(in the rows, 128 means zero)
runs of hidden systems:
path 1, delip (8 x 20):
[[149 169 147 139 129  84 149  91 165 159 122 138 163  80 109 145 114 127
  171  81]
 [162 111 204 112 133  75 132 112 124 141 137 106 149  73 138 133 129 101
  171 135]
 [132  87 165  78 142 108 104 169 162 133  88 112 142  74 171 136 144 106
  128 162]
 [126  71 112  79 111 110 110 177  85 105 104 110 114 123 174 121 136 112
  104 177]
 [107 101  71 111 135 154  91 182 120 112 107 129  80 172 116 123 148 149
  113 170]
 [113 153  35 141 107 133 139 144  93 121 114 147 103 179  96 124 110 153
  117 118]
 [140 171 106 173 131 127 141 107 118 148 145 143 100 171  47 124 120 154
  168 110]
 [144 184 136 157 123  99 161  95 155 164 113 156 155 110  89 138 107 136
  167  82]]
path 2, kono (8 x 20):
[[ 80 159  83  60 150 127 139 120 125 115 101 141 115 176 138 133 163 162
  115  93]
 [125 150 118 121 137 120 166 106  69 124 161 114  94 183  64 114 118 143
  170 121]
 [110 150 166 109 199 154 136  98 183 130 166  99 122 129  88 134 142 139
  166 110]
 [132 122 121 149 130 159 164 145 157 133 160  97 135  90  73 113  52 106
  162 150]
 [140 106 168 181 118 172  99 113 184 114 185 118 146  86 157 131 122 110
  111 130]
 [107 114  75 131  88 162 133 167 160 113 105 143 153  94 175 126  90 114
   75 133]
 [130 120 118 164  68 135 114 109  79  99 148 155 124 160 185 124 148 130
   73 114]
 [ 81 155  88  70 136 131 144 122 120 116  91 151 130 174 166 134 162 155
   89  92]]
path 3, dun (8 x 20):
[[155 151  84 114 131  62 155 105  88 135 122 104 156  86 119 145  87 113
  158  97]
 [131 109 199 130 192 160 109 105 153 122 181  87 116 128 115 128 152 122
  145 147]
 [117 139  92  76 170 105 166 160 108 152  53 116 152 115 119 130  93 118
  126 136]
 [169  97 203 192 140 142 108 120  84 145 142 126 120 144 132 121 143 109
  113 169]
 [ 84 137  88  98 134 168 137 174 164 135  68 162 122 159 130 121 131 148
   93 136]
 [172 133 128 197  64  93 119 109  66 136 131 161 131 142 141 126 127 122
  112 121]
 [ 80 138 121 111 110 180 111 129 203  99 160 152 104 157 131 125 164 163
  119 108]
 [139 153  82 112  74  59 155 107  90 123 127 131 147 101 139 135 102 124
  147  86]]
path 4, ritob (8 x 20):
[[142 122 107 113 168 105 121 162 134 149 115 101  97 122  51 127 110 133
  190 164]
 [164 115 190 199  94 133  99 124 170 145 165 143 115 109  95 120 134 124
  164 145]
 [143 157 150 120 139  90 140 131 179 173  66 155 166  82 123 143 126 125
  151 105]
 [163 137 159 181  90 107 150  92  75 138 129 147 165 111 170 129 110 100
   96 109]
 [ 85 147 114  87 125 145 142 117 146 114  96 155 158 137 200 138 152 136
   68  90]
 [121 121  77 103 139 121 157 123  31 105 133 100 122 162 141 122 106 119
  101 134]
 [ 88 108 112 106 126 183  98 140 154  84 174 122  84 170 134 120 161 152
  111 140]
 [131 120  92  92 169 109 126 163 123 134 123  92  88 134  57 125 114 136
  185 160]]
path 5, fuli (8 x 20):
[[ 99 121 178  99 194 183 160 137 177 141 118 107 153 111 132 119 113 110
  113 143]
 [106 128 138 109 151 166 209 137 100 137 112 108 160 123 125 104  64  97
  108 142]
 [102 142 158 163 109 198 183 111 123 130 136 158 151 159 145 105 101 120
   76 118]
 [105 180  90 138  86 136 189 102 119 132 117 168 153 151 126 119  96 141
  107  75]
 [134 171 141 165  85 119 146  61 130 118 178 152 144 131 136 132 130 138
  133  64]
 [112 175 131 100 121 101 134  88 191 127 140 141 142 105 127 145 147 151
  165  62]
 [132 131 162  93 138  99 140  93 159 114 179  88 147  69 129 138 118 114
  179 104]
 [ 99 116 173  76 165 161 137 134 210 121 143 102 145  86 139 126 127 116
  142 132]]
path 6, kugob (8 x 20):
[[124 164 144 118 171 116 126 121 166 168  56 167 152 132 138 147 163 144
  117 102]
 [161 137 176 109 152  53 146  93  61 152 107 115 142 122 130 135 143 115
  156 118]
 [130 107 218  95 146 116 103 138 176 142 115 131 119 114 138 128 180 129
  155 152]
 [144  87 173 101 104 101 161 172  88 139  97 113 136 100 130 105  95  91
  145 181]
 [153  78 133 147  95 118  57 177 142 120 133 130  86 125 122 125 158 133
  143 184]
 [131 115  78 143 100 133 129 193 134 152  54 160 138 122 131 119  96 123
  100 161]
 [173 136  65 174 119  77  72 128  85 137 107 142 109 144 118 152 153 145
  128 123]
 [126 164 119 128 160 116 116 128 170 165  51 173 149 129 136 149 157 147
  110 101]]
path 7, delip (8 x 20):
[[169 125 169 130 199  86 135 100  83 155 124  85 145 103 110 141 120 102
  158 137]
 [123 123 165  78 194 118 152 151 137 156  61 114 156 107 139 131 127 109
  126 148]
 [110  98 169  66 119 120 171 161  76 126  90 125 125 147 151 102 124 111
  116 167]
 [ 89 106 138  93  94 162 130 181 154 122 100 159  92 170 122 101 149 147
  120 165]
 [109 134  80 138  34 133 136 154 120 109 125 175 105 164 128 111 125 151
  117 121]
 [144 144 103 188  81 127  90 116 151 122 170 157  89 156  83 128 149 161
  158 116]
 [159 170  82 175 108  86 104  92 155 140 135 145 147  96 118 158 127 143
  148  73]
 [176 137 154 149 165  72 104  78 112 140 160  93 138  90 115 151 136 119
  171 108]]
path 8, Fad (8 x 20):
[[ 91 157 173  98 161 158 172  92 111 128 134 138 124 193 123 116 157 148
  118 104]
 [ 96 157 175  92  96 129 208 100 125 126 129 145 160 127 147 109 106 119
  127  91]
 [ 89 123 174 126  78 185 153 113 178  97 186 139 131 128 153 106 123 127
  117 112]
 [ 98 129  78 119  55 151 147 159 186 108 130 149 145  91 147 120  87 127
  117 116]
 [144 114  71 184  86 149  96 133 150 102 183 113 125  95 126 132  92 121
  123 130]
 [130 139  19 150 141 135  89 155 152 124 122 122 109 130  96 146 116 150
  127 127]
 [168 149  73 170 180  99 116 103  86 144 137  95 129 122  84 149 101 124
  146 119]
 [123 159 119 132 223 144 126 101 120 147 123 113 112 173  82 140 146 148
  136 116]]
path 9, ritob (8 x 20):
[[100 134 139  71 107 115 168 146 120 135  59 156 163 121 187 121 127 116
   90 118]
 [114 111  93 119  67 129 155 139  55  98 130 137 125 155 167 111 107 119
   86 135]
 [ 84 128  56  86 100 150 110 154 146  88 131 141  95 167 140 126 150 160
  109 121]
 [138 127  58 128 135 104 103 140  93 112 153 104  78 157  71 131 128 148
  168 141]
 [145 126 139 159 136 125  62 115 181 123 175 127  87 132  92 140 172 156
  170 127]
 [171 135 160 131 178  71 104 120 143 163 108 112 134  92  92 149 143 125
  181 133]
 [170 112 217 173 120 112 109 106 129 151 132 137 155  92 163 136 145 103
  120 133]
 [122 125 159  96 137 112 146 141 132 148  53 147 173 101 188 134 134 108
   89 128]]
path 10, dun (8 x 20):
[[138 122 210 130 154 128 142 133 111 160 115 136  99 169  79 108 152 133
  165 163]
 [118 134 171 102 106 115 161 167 141 166  49 175 134 138 120 109 134 132
  136 146]
 [146 111 190 166  63 121 111 138 142 145 102 180 140 116 171 121 153 119
  103 140]
 [106 122  99 122  81 145  95 151 190 108 109 163 140 112 192 137 153 140
   84 112]
 [146 123  64 149  82  98  86 112 114  96 158 123 135 101 177 148 133 128
  105 101]
 [114 122  69 110 145 139  86 112 150  81 196  89  99 123 130 146 142 145
  140 114]
 [138 138  70  96 158  84 136 121  93 118 153  77 110 118  81 137 101 129
  180 122]
 [144 117 175 123 183 122 132 124 122 143 156  88 101 131  60 121 124 125
  190 158]]
path 11, Liral (8 x 20):
[[117 162 130 151  73 131 115 123 202 137 110 192 136 129 142 134 159 156
  124  89]
 [142 143 119 130 101  83 101 113 153 133  92 157 168  84 192 154 150 127
  103  89]
 [126 109 144  99 156 118  81 112 142 107 127 113 147 100 209 153 176 123
   90 117]
 [120 109 114  80 198 128 134 114 107 108 140  68 151  90 168 142 113 101
  108 127]
 [132  95 139 133 173 162 131 115  90 102 193  62 117 127 119 118 102 103
  126 157]
 [110 138 124 145 160 187 175 123 132 129 171 101 118 147  64 106  74 126
  145 138]
 [145 145 137 204  86 155 161 119 124 145 158 151 123 147  69 106  83 128
  146 128]
 [116 168 149 175  83 156 145 121 180 150 114 194 128 158 108 117 134 153
  123 101]]
path 12, kugob (8 x 20):
[[160 152 116 159 115  78  76 123 145 149 105 167 101 151  93 148 179 164
  163 113]
 [141 163 152 137 121  94 160 129 150 177  56 169 169 103 126 134 118 122
  134 104]
 [182 122 181 152 126  60  91  94 103 143 135 122 137  96 146 148 160 118
  155 120]
 [132 101 191 106 144 131 114 152 175 146  85 133 157  84 177 132 147 108
  110 150]
 [162  76 139 108 135  85 113 153  57 124 113  91 126 106 157 127 123  97
  125 177]
 [120  89 118 105 148 141  66 186 158 125  92 131  93 139 132 130 169 142
  120 178]
 [136 124  73 112 127 102 148 180  76 151  60 136 119 148 100 119 100 125
  130 161]
 [154 143 105 158 130  92  74 139 136 147 104 159  88 160  81 143 175 164
  160 129]]
path 13, Fad (8 x 20):
[[156 131 211 173 124 130 142 133 164 175 115 152 136 111  89 117 118 116
  162 146]
 [137 128 178 173 123 157 109 143 188 163  82 180 148 122 147 129 150 130
   96 135]
 [147 122 136 165 110 123 103 123 125 137  92 157 168 100 204 145 139 111
   66 120]
 [128 104 100 122 125 124  77 121 101  95 130 125 128 136 208 146 170 130
   67 123]
 [123 111  76  62 116  77 116 134  69  91 126 102 117 130 168 138 143 129
  124 126]
 [129 105 125  76 125  92 123 131  85  94 177  83  87 140 103 124 142 131
  178 146]
 [121 124 146  78 120 100 148 158 143 137 126 119  92 133  61 111 124 139
  204 153]
 [154 125 199 157 119 120 144 139 165 163 131 137 123 106  66 112 112 119
  190 153]]
path 14, fuli (8 x 20):
[[142 103 186  83 144  83 125 104  62 114 135 102 126 131 172 129 166 113
  130 137]
 [ 87 107 163  49 125 135 133 152 131 112 114 135  97 171 140 111 173 145
  132 148]
 [111  99 118  94  84 132 157 161  89 101 160 108  87 152  96  97 101 125
  159 167]
 [116 114 118 171  78 183 110 164 176 117 158 152  90 154  91 107 121 144
  133 156]
 [148 140  44 174  94 120 117 159 147 138 119 139 123 107  82 131  82 133
  147 132]
 [176 129 113 219 131 129  68 114 150 142 142 136 142  94 138 154 131 122
  109 123]
 [152 147  90 125 178  86  90 123 139 152  68 132 154  99 153 166 149 131
  113 108]
 [156 109 166 114 180  86 106  97  66 127 126  92 142 117 175 149 155 107
  114 133]]
path 15, kono (8 x 20):
[[129 121  50 110 120 108 112 178 151 140  66 132 147  84 147 141 100 122
  111 139]
 [175 104 130 173 107  92  82 111  53 117 146 125 111 145 157 135 158 123
  111 141]
 [104 127 106  64 187 117 110 149 136 133  63 129 131 141 159 144 167 140
  100 131]
 [155 115 144 138 122 100 157 138  34 146 116 121 104 166  86 108 112 119
  152 164]
 [127 135 206 106 190 126 115 113 170 152 110 131 127 135 123 136 181 137
  146 127]
 [145 130 130 139 109 111 172 169 129 164  92 131 136 102  69 110  64 111
  169 155]
 [170 123 198 183 118 113  81 100 166 143 154 138 138  95 144 144 163 122
  142 121]
 [129 126  66 114 110 105 123 177 167 144  66 140 154  75 143 140  96 119
  121 132]]
path 16, Liral (8 x 20):
[[162 118 213 145 135  96 152 115  71 156 129 123 118 144  94 110 130 113
  165 156]
 [ 99 123 203  83 118 144 173 157 155 144 103 147 116 150 100  99 132 132
  158 154]
 [131 110 134 110  42  98 163 177 116 132  95 151 132 108 129 103  93 112
  145 154]
 [ 99 104 101 102  57 143 101 178 167 100 117 160  97 143 154 115 154 149
  114 145]
 [120 136  18  99  98  95 109 157 133 110  97 133 129 109 145 144 119 141
  118 109]
 [149 118  71 144 140 104  45 118 118 104 152 113  96 137 143 156 177 148
  123 124]
 [135 153  84 109 219 106 100 108 136 139 117  95 124 124  99 158 142 142
  149 108]
 [183 114 168 166 186  97 102 113  88 156 139  94 120 118  92 138 132 112
  157 156]]

runs to name:
path 17 (2 x 20):
[[141 106  83 124 170 119  55 171 163 136  90 120 107 115 125 149 156 141
  128 158]
 [145 137  82 127 179 105 139 158  94 165  53 123 136 132  97 135 103 124
  126 148]]
 : kugob
path 18 (2 x 20):
[[171 120 154 163 190 113  85 104 127 140 168  84 110 113  85 144 140 124
  168 143]
 [138 101 117 125 187 149 117 166 166 145 109  88 144  74 117 137  96 102
  131 168]]
 : kono
path 19 (2 x 20):
[[141 101 167  79 173  86  99 129  78 129 100 107 114 144 162 139 180 125
  126 153]
 [129  97 190  59 134  83 139 140  80 127 101 115 118 138 149 116 160 118
  146 158]]
 : Fad
path 20 (2 x 20):
[[152 120  90  97 143  65 123 173 111 155  64 115 128  98 102 136 110 121
  163 153]
 [170 104 187 171 173 124  92 121  99 145 151 104 103 140  96 127 148 118
  152 169]]
 : Fad
path 21 (2 x 20):
[[152 108 111 166 187 142  68 124  91 128 121 112 115 155 150 147 164 129
   82 149]
 [121 148 110 113 221 134 151 111  79 147  99 105 134 163 109 137 123 127
  112 124]]
 : Liral
path 22 (2 x 20):
[[151 109 203 165 125 138 100 104 141 118 198 115  98 136 101 120 156 130
  165 144]
 [107 157 139 108 150 146 178 140 196 158 103 132 154  94  87 121  84 123
  159 118]]
 : Liral
path 23 (2 x 20):
[[138 162 179 115 201 102 141  76 111 153 123 120 130 154 105 140 163 138
  155 104]
 [116 132 192  67 171 102 157 121  97 146  80 133 134 154 146 126 164 126
  128 131]]
 : dun
path 24 (2 x 20):
[[171 132 139 153 181  95 111 149 129 180  68 130 133 111  84 141 125 123
  155 156]
 [191 116 165 176 163  93 102 131 112 172  95 121 147  88 117 142 122 103
  144 155]]
 : kono
path 25 (2 x 20):
[[110 129 142  84 200 134  92 146 181 140  92 126 110 140 121 142 180 150
  137 138]
 [156 115 175 112 156  87 160 128  91 155  92 101 168  77 147 130 100  88
  137 144]]
 : Fad
path 26 (2 x 20):
[[143 161  81 194 136 137 103 106 101 135 136 152  99 188  89 136 146 159
  120 111]
 [138 196 105 160 154 106 139  72 128 151 124 150 141 150  99 150 138 154
  141  66]]
 : delip
path 27 (2 x 20):
[[129 142  86 110 128  99 148 100  67 116 108 123 169 115 192 141 115 112
   80  94]
 [102 115 117  96 142 151 118  97  95  78 193  94 102 164 157 125 155 136
  109 118]]
 : Fad
path 28 (2 x 20):
[[155 119  98 163 121 110 106  99  39 102 166 111 108 164 146 134 141 128
  105 124]
 [103 154  81  74 134  96 127 120  97 111 120 133  91 185 109 133 164 164
  148 104]]
 : Fad
path 29 (2 x 20):
[[148 118 108 124  93  80 128 154  91 145  57 150 161 102 180 136 121 108
   94 135]
 [125 119  88 153  81 135 102 140  97 112 101 165 129 156 190 129 149 133
   58 124]]
 : ritob
path 30 (2 x 20):
[[109 109 116 133 134 183 182 138  85 117 143  99 144 131 141 104  64  96
   85 152]
 [102 117 204 123 122 178 155  99 124 111 157 134 145 148 181 111 143 118
   81 122]]
 : kono
path 31 (2 x 20):
[[164 139 141 130 167  71  83 117 157 149 128 115 113 105  84 152 160 143
  190 123]
 [164  98 189 110 169  90 102 147 144 153 113 100 128  84 114 135 142 107
  173 168]]
 : fuli
path 32 (2 x 20):
[[ 91 158 170  77 145 128 147  92 137 121 131 145 117 179 134 126 182 159
  137  93]
 [143 135 153  87  97  53 166 107  96 129 134 113 150  88 131 127 110 112
  174 106]]
 : Liral
path 33 (2 x 20):
[[107 120 178 156 101 190 136  96 136  98 201 132 116 161 146 110 142 132
  103 122]
 [ 89 144 104  43 171 119 168 148 153 130  98 104 131 121 102 126 108 133
  158 123]]
 : ritob
path 34 (2 x 20):
[[135 141 105 156 188 152 114 137 152 161  60 146 160 119 147 146 125 124
   76 126]
 [162 136 128 138 188  88 116  92  45 144 110 112 129 157 136 145 154 125
  116 122]]
 : kugob
path 35 (2 x 20):
[[119  91 154  80 126 124 119 135 143  92 193  72 106  96 122 119 123 116
  172 151]
 [114 101 118  83 116 130 136 196 171 131 111 113 107 103  84 110  97 125
  173 178]]
 : Fad
